These are runs of 3 systems, one row a step. Runs of the same system follow the same rule from any start.
run 1, mado:
[[ 10   7 -25   6  21   0   1   4 -32  13  -4 -14   4  14  10  17  -5  15
    7   5 -21  19  14  -6  15  32  15  22 -16 -15 -14 -19]
 [ 12  32 -16   0  18  13  -8  -7   0 -18   2  -8   0  -5  18  35   0  15
    8  -7 -38   4   5   8  18  28  25  23  15 -12 -34  -3]
 [ -2  23   8  -5  -5   5  -6 -22  33 -37   6  -6  -5 -23   9  34   5   5
    7 -17 -23 -11 -14  21  -6   9   6  -7  38  -8 -35  15]
 [-19  -4  16  -2 -37 -12  24 -20  42 -18   0  -3   0 -15  -1  16   5  -7
   14 -17  11  -9 -20  18 -35  -7 -13 -29  27  -8 -36  13]
 [-22 -22  -2  12 -42 -18  53  -6   9  25   8  -8  -3  11  -6 -23   8 -36
   23  -2  20  14  -1  -2 -38  -8   0 -24  -8 -16 -24  -7]
 [  1  -8 -19  17 -18  -2  50  10 -27  51  12  -3  -5  26   4 -46   3 -46
   26  11  -3  27  25 -17  -7  -5  39   6 -31  -9 -15 -16]
 [ 22  21 -22   8   9  28  12  10 -30  30  24   6 -24  17  14 -41  10 -43
   11  14 -33   9  31 -16  33 -10  61  30 -14   5   2  -3]
 [ 20  32   4 -14  16  43 -32  -5   5 -22  25  18 -30 -22   5 -24  14 -16
  -15  14 -29 -29   4   1  41 -35  39  16  25  23  18  33]
 [ -4   0  37 -32  -7  17 -38 -15  47 -49   7  17 -14 -45 -19  -6   2  -1
  -20   0  17 -56 -25  18   5 -45 -21 -15  44  30  22  44]]
run 2, mado, 9 rows:
[[  8  15   7 -16   9  22 -29  -8  12 -26   7   6 -11 -18  -1  -2   3   5
   -9   4 -15 -23  -6   7  22 -18  13   4  23  13   8  23]
 [-11  -7  24 -25 -14   2 -23 -15  32 -35  -6   3  -3 -31 -10   8  -1  10
   -8  -5  18 -31 -17  15  -6 -19 -25 -16  27  13   6  23]
 [-22 -35  17 -17 -25 -21   1  -3  19  -8 -16  -2  11 -11 -17  -2 -11  13
   -3   0  45 -17 -15   5 -27 -19 -39 -29   2   3  10   8]
 [-11 -38 -10  -1 -15 -21  18  10 -24  30 -14  -8   9  17 -10 -15 -12   5
    4  16  35  16   5 -11 -16  -1 -21 -12 -31  -9  14 -13]
 [ 11  -7 -25   9  15  -3  10  13 -45  34  -2 -12   3  27   6 -10  -5   5
    6  17  -8  24  27 -19  16  20  23  22 -34  -9   0 -23]
 [ 23  30 -20   0  34  23 -19   2 -24  -2  10  -3  -8   1  15  13   1  11
   -3   9 -45   6  16  -2  37  19  36  32   2  -4 -10  -2]
 [  7  33   6 -15  14  20 -33 -21  27 -48   3   3 -10 -28   8  37   4  20
   -6 -10 -29 -25 -12  19  18   1  10   6  42   4 -20  24]
 [-21  -3  28 -20 -24  -7  -7 -25  54 -48  -4   4  -2 -37  -7  28   1  10
   -2 -15  17 -32 -32  26 -27 -13 -34 -32  44  -3 -23  25]
 [-33 -42  16  -5 -49 -31  39 -11  26   6 -11 -10  10  -2 -13  -2  -8  -2
   14  -7  49  -1 -18   7 -54 -14 -40 -41   2 -10 -20   0]]
run 3, fuvur, 9 rows:
[[-13 -27  -3   6 -30 -12  40   2 -11  39   4  -3  -4  20  -6 -39   1 -27
   17  12  22  14   7 -11 -19 -13   6 -11 -26  -7  -2 -10]
 [ -9 -47   6 -14  -9 -13   0  11 -21  25  -7  -1   3   6 -23 -32 -12   2
   -8  20  52  -7   6 -15  -4 -28 -25 -13 -30  11  40   1]
 [  0 -35   4 -19  19 -10 -37  13 -20  -5 -26  -3  18  -4 -20   9 -20  50
  -24  19  35 -10   4  -8  10  -2 -42   2 -20   9  43  -5]
 [ 10   2 -14 -11  35  -5 -36   6 -18 -16 -25 -16  22   0   3  52 -16  66
  -14   5  -7   5   5   0  20  34 -15  15  -4  -5   2 -15]
 [ 18  35 -34  17  26  10   4   0 -26   3   3 -14   0  15  25  33  -1  12
   16   0 -50  25  18  -1  21  45  39  36  -2 -22 -40 -20]
 [ 17  32 -27  15  -1  24  32   2 -24  32  29  -4 -24  19  19 -27   9 -54
   29   5 -49  24  28  -7  23   7  71  26  -6 -12 -27  -5]
 [  7   2   5  -7 -15  27  14   5 -11  30  30  17 -31   5  -4 -78  17 -66
    8  16   0 -13  18 -12  21 -55  51   5  -9  23  23  19]
 [  3 -18  25 -32  -1  22 -36   3   9 -13  13  30 -22 -30 -25 -59   4 -20
  -30  23  29 -49  -3  -3  20 -70 -11  -5   6  42  64  38]
 [ -3  -4  31 -31  20   7 -68 -10  34 -64 -10  15  -2 -47 -15  26  -5  48
  -39   2  20 -55 -26  13  12 -23 -43  -6  38  24  30  29]]
run 4, fuvur:
[[  1  -9  17 -22  -4  17 -18  -4   4  -6  12  18 -18 -17 -16 -39   6 -16
  -15  21  18 -32  -2   1  16 -47   4  -6   6  23  38  27]
 [ -2  -4  20 -27   6   6 -38  -7  23 -35  -4   9  -1 -30 -14   8  -4  23
  -21   2  16 -36 -15  11   8 -23 -23  -6  25  21  18  24]
 [ -3  14   6 -14   2   4 -23 -18  30 -46  -7  -6   4 -27   2  45  -4  30
   -2 -10  -9 -18 -16  22  -2  12 -13  -5  37  -6 -22  14]
 [ -5  29  -9  18 -10  -2  26 -17  25 -15   6 -11   0  -2  19  36   8  -8
   21 -24 -33  14  -8  16 -18  28  20   2  27 -24 -63  -3]
 [ -9   8  -8  18 -33  -2  54 -11  11  22  20  -5 -13  12  10 -19  13 -58
   32 -10 -16  19   2   3 -24   1  33  -8   4 -21 -46  -2]
 [-18 -36  12  -3 -43  -9  41  -1   3  32  16   4 -13   8 -16 -57   6 -49
   14  12  36  -6   2  -7 -23 -41   5 -27 -11   4  11   9]
 [-18 -55  21 -26 -16 -19  -9   6   0   5 -14   2   4 -10 -34 -32 -11   2
  -18  19  64 -25  -6  -6 -14 -38 -49 -26 -17  17  50   9]
 [-11 -38  12 -21  14 -25 -41   7   1 -27 -37 -10  26 -14 -23  40 -20  73
  -25   3  45 -16 -10   2  -6  11 -67  -8  -5   3  26  -9]
 [  5   7 -19   1  30 -19 -21  -4  -9 -21 -29 -22  30   6  12  78 -19  76
   -5 -11 -17  20  -6   7   2  60 -26  12   3 -23 -29 -21]]
run 5, sizaf (9 x 32):
[[-14 -28  17 -13 -30   0  13  -5   9   8   8   7 -13  -8 -18 -41   4 -30
    1  11  34 -17  -3   1 -13 -39  -5 -20   0   7  14  15]
 [-13 -40   2  -7 -18 -19  15   5 -15  24  -8  -2   2   7 -19 -25  -9  -6
    1  19  40   2   3  -9 -13 -17 -19 -17 -22   0  19  -1]
 [ -2 -29  -7 -11  10 -10 -10  12 -33  15 -21  -5  13  10 -12  -1 -16  31
  -10  19  27   6   9 -10   5   2 -24   0 -29  -3  27 -12]
 [  8 -11   0 -17  25  -2 -41   8 -16 -14 -20  -3  15  -9  -6  21 -13  50
  -20  13  11  -9   2  -3  24   8 -19  10  -6  11  28  -2]
 [  0   5  15 -23  12   5 -43  -8  18 -43  -9   3   3 -29  -4  28  -7  38
  -20  -3   2 -30 -12  11  12  -7 -20   0  26  14  10  21]
 [-16   0  26 -20 -20  -3 -10 -23  47 -42  -2   1  -4 -35  -7  22   0  10
   -3 -11  13 -31 -26  22 -18 -15 -23 -25  39   2 -16  28]
 [-23 -11   9   3 -38 -20  34 -17  36 -10  -4 -10   7  -7   0  18  -1  -6
   21 -16  14   3 -19  15 -43   7 -16 -24  18 -19 -48   1]
 [-12  -7 -23  23 -17 -27  46  -4  -9  22  -5 -21  12  22  10  21  -4  -5
   29  -9  -5  37   7   0 -33  37   1  -1 -16 -35 -50 -30]
 [ 13  16 -39  22  22  -4  15   4 -39  26  -2 -19   5  27  20  26  -7  15
   17   4 -38  38  22 -10  12  50  28  29 -22 -25 -33 -30]]
run 6, sizaf:
[[ -2 -13  -4 -10  20 -18 -29   5  -8 -17 -30 -15  27  -2  -2  53 -21  73
  -11   1  12   7  -6   4   0  32 -36   4  -7  -8  -1 -15]
 [  3  13   1 -14  22   0 -38  -9  11 -44 -17 -11  11 -18   6  63 -11  58
  -10  -8 -15 -11 -12  14   8  29 -19   5  25  -9 -16   3]
 [ -3  27  10  -7  -1   8 -13 -26  43 -52   2  -4  -4 -28  11  51   3  18
    3 -18 -23 -19 -23  25  -5  17  -2  -5  46 -12 -41  17]
 [-12  30   4  13 -27  -1  33 -24  45 -22  14  -7  -7  -9  14  28  15 -24
   25 -29 -28   2 -14  23 -30  15  15 -13  40 -22 -68   4]
 [ -7  18 -17  24 -33  -8  66 -16  11  21  17 -16  -8  15  19   4  10 -45
   40 -17 -26  31   2  11 -29  24  34  -7   4 -33 -68 -13]
 [ 12  22 -39  27  -7   3  53   3 -33  46  16 -12  -3  38  25 -10   3 -36
   34   1 -40  46  26 -11   1  27  57  20 -23 -27 -46 -20]
 [ 25  32 -34  11  22  26  10  10 -44  36  17  -4 -14  26  21 -22   6 -28
   14  16 -49  25  40 -17  39  14  68  44 -22  -1 -11 -14]
 [ 29  31  -6  -7  22  48 -24   3 -20   6  31  26 -34  -2   7 -49  17 -31
  -12  22 -35 -15  19 -12  50 -38  60  30   4  25  29  24]
 [  4   3  28 -21 -16  40 -13  -8  21  -5  32  33 -44 -26 -14 -74  20 -58
  -15  18   8 -47  -2   0  21 -79  30 -11  24  37  44  50]]

Name the system that made each run.
run 7:
[[  4 -23   0 -17  19  -4 -27  12 -24  -1 -14  -1   7  -3 -15   1 -12  31
  -16  17  23 -10   5  -7  12  -6 -25   2 -15   8  34  -2]
 [  4 -11  -2 -15  20  -8 -28   6 -15 -11 -22  -9  14  -4  -6  22 -15  47
  -14   7  10  -5  -1  -2  13  12 -22   4  -7   2  19  -5]
 [  0  -5  -2 -13  13  -6 -24   0  -3 -20 -23 -14  16  -5   0  43 -12  49
   -6   0   2   1  -4   6   4  24 -21   3   4  -6  -5  -9]]
	mado
run 8:
[[ -8 -24  17 -16 -23   6   9  -3   4  10  15   9 -20  -8 -17 -51   5 -35
    0  16  27 -21   5  -2   1 -50   7 -17  -3  16  28  22]
 [-10 -30  23 -28  -3  -6 -29  -1  14 -19  -9   7   1 -24 -22 -11  -9  13
  -18   9  41 -33 -10   0  -3 -34 -37 -15   7  21  35  20]
 [ -9 -12  13 -22   9 -10 -36 -10  18 -41 -22  -5  14 -24  -9  46 -13  54
  -13  -5  14 -24 -16  13  -3  10 -41  -8  19  -2  -1   8]]
	fuvur
run 9:
[[-10 -10   8 -13  -2 -12 -16  -3  12 -23 -20  -9  13 -10  -7  31 -12  40
   -4  -2  16  -9 -11  10  -5   9 -29 -12   8  -1  -4   2]
 [ -6   1   2 -10  -5 -11  -6  -8  17 -24 -13  -9  10  -9   1  38  -8  33
    2  -7   1  -1 -12  15 -10  13 -19  -6  18  -7 -22   3]
 [ -5  11  -6   5  -7  -8   6 -12  17 -16  -7  -9   8  -2   9  38  -4  17
   11 -14 -12   3  -9  13 -14  21  -3   0  18 -15 -38  -2]]
	sizaf
run 10 (3 x 32):
[[ -7  16 -10  20 -29  -3  46 -14  13  13  18  -5 -11   9  12  -4  13 -43
   29 -11 -22  20   1   7 -23  11  28  -6   7 -24 -52  -5]
 [-14 -21   3   3 -38  -6  45  -4   2  32  14   4 -15   9  -8 -50   7 -53
   19   6  19   0   1  -5 -22 -29  14 -18  -9  -3  -7   2]
 [-16 -50  18 -23 -24 -13   3   5  -2  13  -8   8  -3 -10 -28 -42  -9 -13
   -7  18  59 -20  -2  -4 -12 -39 -33 -25 -16  16  42  13]]
	fuvur
run 11:
[[ -3 -31  -3 -11  -4  -7   2  10 -26  24  -6  -2   0  11 -13 -26  -9   4
   -5  21  28   2  10 -14   2 -14  -8  -3 -29   4  28  -4]
 [ 12  -6  -9  -8  24   8 -15  12 -36  17  -4  -2  -3   7  -3 -10  -8  16
  -10  23   2   4  16 -14  28   0   9  15 -20   6  27  -2]
 [ 14  12  -4 -15  29  13 -37   3 -12 -20  -5   3   0  -8   4  18  -5  36
  -14  10 -15  -9   5  -2  32   5   4  15   6  11  11   9]]
	mado
run 12, 3 rows:
[[  5  31  -1  -3   7  16  -6 -15  18 -29   9  -5  -7 -14  14  27   5   4
    5 -11 -35  -9  -3  15  13  14  22  11  29  -7 -34   8]
 [ -2  27   7   4 -20  13  17 -17  32 -16  19  -4 -17 -12  11   3  17 -37
   17 -17 -27  -9  -4  16  -3  -5  31  -4  32  -4 -38  14]
 [ -9  10  -2  14 -32   3  47 -12  15  13  23   0 -19   7   8 -22  14 -58
   26  -4 -12   7  -1   4 -19 -10  29  -8  10 -14 -33   6]]
	sizaf
run 13, 3 rows:
[[ -6 -26  22 -31  -1   5 -33   4   8 -13   0  17  -5 -24 -26 -28  -4   4
  -23  16  37 -39  -7  -1  10 -47 -30  -8   2  31  53  25]
 [ -4 -10  20 -21  16   1 -50  -8  22 -50 -16   0   9 -32 -13  41  -9  54
  -26  -1  19 -34 -17  14   4   0 -44  -3  24   8  15  14]
 [  0  30  -9   1  14  -4 -11 -17  20 -40 -10 -12  10 -13  16  68  -3  39
    5 -16 -34   4 -14  19  -6  41  -4   7  31 -24 -52  -1]]
	fuvur
run 14:
[[-13  13  19 -10 -21   3   2 -27  45 -39   5   2  -9 -27   1  24   7  -4
    7 -16  -4 -24 -22  24 -17  -6  -7 -22  43  -4 -35  26]
 [-19   5   8   5 -37 -11  32 -17  41 -17   7  -5  -3 -10   3  19   9 -16
   21 -22  -1  -1 -18  20 -36   4  -2 -21  31 -14 -48   8]
 [-26 -18   8   6 -47 -20  44 -12  28   6   1  -4   1   3  -3  -7   4 -26
   22 -11  20   6 -14   8 -45  -7 -11 -29   8 -18 -37  -1]]
	fuvur
